Each path below is one point turned by a fixed rotation once a step. After each direction that follows a path, write how fast that rotation turns it, in degrees a step (0 if it stays still).
Each turn is a multiple of 5 degrees from 10 to 175, or 0.
Each row of a path follows its step; steps can be skipped.
Rotation 1:
step 0: [-.03, -.04, .05, -.14, .34, .04, .01, -.10, -.16, -.11, .03, .00, .04, .04, -.01, -.05, -.03, .00, -.10, -.01, -.08, .10, .21, -.03, .00, .14, -.13, -.02, .12]
step 1: [.04, -.05, .02, -.09, .11, -.07, .06, -.05, -.05, -.30, .20, .08, .03, -.06, -.07, .04, .07, .03, -.15, -.05, .07, -.09, .27, -.01, -.03, .02, .09, .09, -.07]
step 2: [.08, .09, .08, -.08, .18, -.10, .07, .06, -.02, -.14, .05, .18, .14, -.21, -.02, -.19, -.04, -.17, -.05, .16, -.04, .08, .09, .00, .03, -.04, .06, .04, -.10]
step 3: [-.01, -.18, .15, -.06, .25, -.14, .08, .03, .00, -.10, -.05, .17, .13, -.01, -.10, -.16, -.03, .12, .01, .01, -.05, -.09, -.09, .03, -.07, .06, .00, .02, -.19]
step 4: [.07, .02, -.01, -.05, -.05, -.14, .20, .00, .09, -.15, -.09, -.03, .09, .11, -.05, -.14, .01, -.06, .09, .03, -.15, -.17, .04, .12, -.08, .03, .10, .15, -.22]
step 5: [-.05, .09, -.02, -.04, .15, -.12, .19, -.02, -.05, .02, -.20, -.02, .14, -.01, .03, -.07, -.04, -.04, .23, .13, -.10, -.17, -.04, -.13, .07, -.01, -.05, .16, .03]
step 6: [.02, .10, .01, -.19, .16, -.16, .01, -.04, .00, .13, -.18, -.10, .11, .19, -.05, .09, .05, .16, -.03, -.04, .05, -.19, .08, -.02, .03, -.01, -.10, .12, -.09]
step 7: [.17, .05, -.25, -.21, .03, -.10, .02, -.09, .00, .03, -.03, -.14, .01, .00, .04, -.10, .01, -.02, -.01, -.10, .04, -.05, .08, -.06, .13, -.16, .04, .26, .00]
step 8: [.25, .00, -.02, .01, .12, -.20, -.11, -.12, -.06, .17, -.09, .05, -.10, -.19, -.03, -.02, -.13, .10, -.01, .07, .03, -.09, .07, -.13, .13, -.07, .01, .07, .02]
step 9: [.18, -.06, -.07, -.08, .10, -.08, .10, -.05, .09, .22, -.01, -.06, -.16, -.06, -.14, -.10, -.06, .09, -.30, -.05, -.10, -.04, -.01, .04, -.02, .03, -.01, .01, -.07]
Speeds:
[.05, -.04, .07, -.05, -.02, .02, -.03, .07, -.05, .02, -.02, .01, -.06, -.07, -.01, -.05, -.01, .01, -.01, -.04, -.02, .01, -.01, -.03, -.03, -.07, .08, -.02, -.06] | 60
[-.02, .05, -.07, -.04, -.07, .04, -.02, .01, -.01, -.03, .02, .05, .03, -.04, -.04, .07, -.03, .00, -.04, -.04, -.08, -.01, -.03, .03, -.01, .00, .01, .09, -.03] | 130
[-.04, .04, -.04, .04, -.03, -.02, -.01, .02, .06, -.01, .03, -.05, .01, -.06, .10, -.06, .05, .00, .03, .04, -.05, .04, .05, -.01, .01, -.04, .06, .05, .00] | 130
[.02, .01, -.01, .00, -.01, -.01, -.01, -.06, -.02, .01, .08, .03, .05, -.05, -.01, -.06, -.01, .01, -.09, -.03, -.03, -.04, .04, -.01, .00, .04, .03, -.10, .07] | 40
[-.05, .05, .02, -.04, -.03, .01, .03, .03, -.06, -.01, -.05, -.02, -.02, .05, .06, -.01, .00, .01, -.01, -.02, -.01, -.04, .03, -.06, -.10, .03, .02, .02, .08] | 60
